128 stands for zero in the data rows.
Here are some numbered points:
{127, 128, 121, 121, 121, 121, 127, 133, 142, 132, 123, 119, 118, 117,
 119, 124} 0
{127, 132, 134, 125, 112, 100,  89,  82,  82,  81,  85,  95, 110, 121,
 129, 133} 1
{128, 131, 133, 133, 129, 123, 118, 109, 101,  92,  87,  76,  71,  66,
  62,  62} 2
{127, 126, 125, 123, 120, 118, 114, 113, 110, 112, 112, 109, 108, 110,
 111, 110} 3
{127, 129, 130, 131, 133, 138, 143, 142, 147, 151, 152, 157, 156, 158,
 157, 157} 4
{128, 111, 112, 117, 118, 116, 116, 117, 114, 114, 115, 119, 110, 111,
 113, 111} 5
{128, 115, 115, 121, 130, 146, 142, 131, 120, 117, 120, 124, 117, 116,
 119, 131} 6
{128, 129, 129, 133, 130, 130, 136, 145, 172, 143, 133, 128, 126, 127,
 128, 131} 7
{131, 133, 135, 142, 147, 153, 161, 169, 177, 181, 184, 186, 187, 185,
 182, 180} 8
{128, 130, 133, 137, 135, 137, 132, 128, 120, 114, 107, 102,  98,  93,
  88,  86} 9
{128, 125, 129, 132, 137, 144, 144, 145, 141, 142, 140, 138, 133, 128,
 125, 126} 10
{128, 127, 121, 117, 111, 107, 110, 115, 119, 126, 131, 131, 125, 119,
 113, 104} 11
{128, 127, 121, 114, 109, 107, 107, 114, 118, 125, 130, 131, 125, 116,
 109, 103} 12
{128, 130, 124, 113, 105,  97,  86,  80,  80,  80,  84,  90, 100, 111,
 122, 127} 13
{128, 130, 126, 123, 123, 134, 129, 126, 126, 130, 132, 133, 129, 124,
 121, 121} 14
{126, 132, 134, 139, 142, 141, 147, 154, 151, 156, 160, 163, 168, 172,
 176, 177} 15
{127, 128, 123, 121, 117, 115, 113, 111, 112, 107, 106, 104, 103, 104,
 105,  99} 16
{128, 116, 115, 116, 121, 128, 131, 130, 130, 128, 127, 122, 118, 116,
 112, 116} 17
{128, 133, 139, 139, 129, 112,  98,  86,  84,  86,  96, 110, 126, 136,
 137, 132} 18
{128, 132, 128, 119, 114, 116, 115, 116, 123, 131, 138, 133, 132, 124,
 116, 108} 19
{127, 134, 134, 128, 119, 115, 116, 123, 132, 136, 135, 134, 135, 130,
 120, 111} 20
{129, 135, 149, 168, 181, 184, 183, 179, 164, 147, 134, 132, 142, 154,
 170, 177} 21
{130, 131, 135, 141, 148, 153, 157, 166, 163, 167, 164, 162, 158, 154,
 149, 147} 22
{128, 134, 135, 139, 143, 149, 146, 149, 143, 140, 135, 129, 124, 119,
 115, 113} 23
{129, 131, 132, 132, 125, 122, 122, 129, 132, 135, 136, 137, 131, 130,
 126, 119} 24
{131, 111, 112, 114, 118, 117, 117, 117, 116, 115, 115, 120, 109, 110,
 112, 113} 25
{128, 119, 115, 113, 114, 111, 116, 114, 115, 117, 115, 116, 116, 117,
 113, 112} 26
{128, 129, 131, 131, 138, 145, 154, 160, 161, 159, 151, 146, 134, 132,
 128, 126} 27
{127, 128, 127, 127, 123, 120, 117, 115, 113, 111, 111, 110, 113, 113,
 117, 119} 28
{128, 133, 135, 140, 140, 142, 147, 160, 195, 158, 145, 138, 136, 134,
 133, 129} 29
Which point above is nearest to each new point by angle, seen from the average point of the numbered points? Its number follows each.
{127, 134, 142, 140, 130, 112,  99,  91,  83,  89,  97, 111, 127, 140,
 139, 133} 18
{130, 115, 116, 122, 131, 139, 137, 130, 121, 117, 120, 125, 115, 116,
 122, 135} 6
{127, 133, 131, 131, 129, 128, 122, 121, 115, 113, 109, 106, 106, 105,
 108, 108} 2
{128, 133, 135, 144, 155, 172, 166, 153, 140, 134, 132, 131, 131, 136,
 143, 155} 21
{128, 121, 119, 119, 119, 122, 122, 124, 125, 126, 134, 131, 133, 133,
 135, 135} 4
{131, 117, 117, 120, 130, 146, 138, 129, 118, 118, 121, 125, 117, 115,
 120, 129} 6
{127, 135, 145, 160, 177, 199, 194, 173, 156, 143, 135, 132, 136, 148,
 162, 179} 21
{127, 133, 134, 125, 108,  86,  69,  58,  53,  56,  70,  83, 103, 123,
 133, 133} 1
{129, 123, 116, 113, 113, 111, 117, 114, 114, 115, 111, 109, 114, 111,
 115, 121} 26
{128, 128, 116, 105,  98,  92,  89,  91,  92,  87,  88,  89,  97, 105,
 115, 125} 13
{127, 131, 144, 157, 165, 164, 165, 165, 154, 139, 132, 130, 133, 148,
 157, 161} 21
{128, 128, 121, 107,  96,  86,  80,  79,  78,  77,  79,  83,  94, 106,
 118, 130} 13
{128, 125, 124, 124, 127, 126, 132, 128, 126, 127, 126, 127, 123, 122,
 121, 125} 17
{128, 130, 132, 138, 133, 135, 132, 128, 122, 120, 114, 107, 104,  99,
  96,  93} 9
{129, 135, 148, 154, 158, 151, 152, 158, 152, 144, 136, 132, 140, 150,
 153, 152} 21
{129, 128, 129, 134, 147, 160, 155, 142, 132, 128, 129, 130, 126, 128,
 133, 145} 21
{128, 118, 116, 111, 109, 108, 110, 111, 109, 110, 110, 111, 111, 115,
 115, 111} 26
{131, 115, 120, 127, 135, 138, 140, 134, 124, 119, 121, 124, 116, 118,
 125, 132} 6
{129, 135, 153, 170, 188, 196, 198, 184, 164, 147, 136, 132, 142, 156,
 174, 188} 21
{128, 126, 125, 132, 137, 141, 141, 135, 128, 126, 129, 132, 124, 125,
 129, 132} 21
{132, 134, 136, 143, 157, 175, 166, 150, 143, 138, 136, 132, 135, 137,
 141, 151} 21
{128, 135, 152, 165, 173, 173, 173, 172, 163, 145, 134, 132, 138, 154,
 165, 170} 21
{128, 137, 149, 144, 129, 118, 122, 135, 147, 147, 137, 133, 142, 147,
 136, 118} 24
{128, 132, 132, 126, 117, 105,  99,  93,  91,  90,  98, 102, 114, 125,
 130, 132} 1
{130, 130, 133, 136, 134, 135, 134, 132, 131, 128, 126, 124, 122, 124,
 129, 132} 21
{127, 134, 145, 158, 173, 183, 181, 169, 152, 142, 135, 133, 135, 147,
 157, 171} 21
{127, 119, 114, 117, 121, 125, 129, 129, 130, 131, 126, 124, 118, 115,
 113, 115} 17
{129, 131, 137, 148, 156, 168, 178, 194, 204, 191, 175, 163, 152, 145,
 138, 130} 27
{129, 128, 127, 126, 128, 125, 129, 130, 127, 130, 134, 128, 127, 126,
 125, 122} 24
{128, 130, 129, 128, 130, 127, 130, 127, 127, 125, 124, 125, 125, 125,
 130, 129} 18
{129, 115, 117, 123, 132, 132, 133, 129, 120, 116, 119, 122, 115, 117,
 124, 125} 6
{128, 124, 130, 143, 153, 151, 154, 152, 139, 129, 125, 125, 124, 131,
 146, 148} 21
{129, 138, 160, 192, 207, 208, 212, 206, 180, 155, 136, 133, 145, 169,
 195, 204} 21
{127, 131, 128, 124, 126, 136, 132, 124, 125, 130, 131, 131, 128, 125,
 121, 122} 14
{127, 127, 129, 135, 148, 159, 157, 144, 134, 131, 130, 130, 126, 130,
 134, 145} 21
